[[-19.4  41.2   8.8]
 [ 28.6  23.4  39.4]]
|
[ 8.8 23.4]

[[  5.0  -2.3   7.5  48.9]
 [  3.5  -4.0   7.2  51.6]
 [-28.6  24.1  -5.9  22.3]
 [-32.9  31.3  -5.3  17.8]
 [ -0.2  -0.2   6.9  47.6]]
|
[ 48.9   7.2  24.1 -32.9]

[[ 40.5 -39.8 -47.1  -4.8 -46.4]
 [ 48.9 -11.8 -38.5  34.1 -31.6]
 [-10.9  50.5  44.6  29.5  44.7]
 [ 43.9  23.7   6.3  49.2  11.6]]
|
[-46.4  34.1  44.6  23.7]

[[-54.7 -38.5  54.8  13.9]
 [ 26.2 -24.4  -3.4 -46.4]]
|
[13.9 -3.4]

[[ 16.7  -0.8  18.2  10.5 -26.1]
 [ 47.1  46.8  22.5  -1.4 -45.4]
 [ 28.9  25.2  29.8  10.4 -49.7]
 [ 30.7  39.6  19.7  -0.2 -38.7]]
|
[-26.1  -1.4  29.8  39.6]

[[  8.8 -53.7  53.5  -0.2]
 [-14.7 -34.2 -12.2  39.5]
 [-16.4 -20.5 -23.9  38.3]
 [ -2.1 -53.4  29.4  20.9]
 [-17.1 -25.7 -22.0  41.0]]
|
[ -0.2 -12.2 -20.5  -2.1]
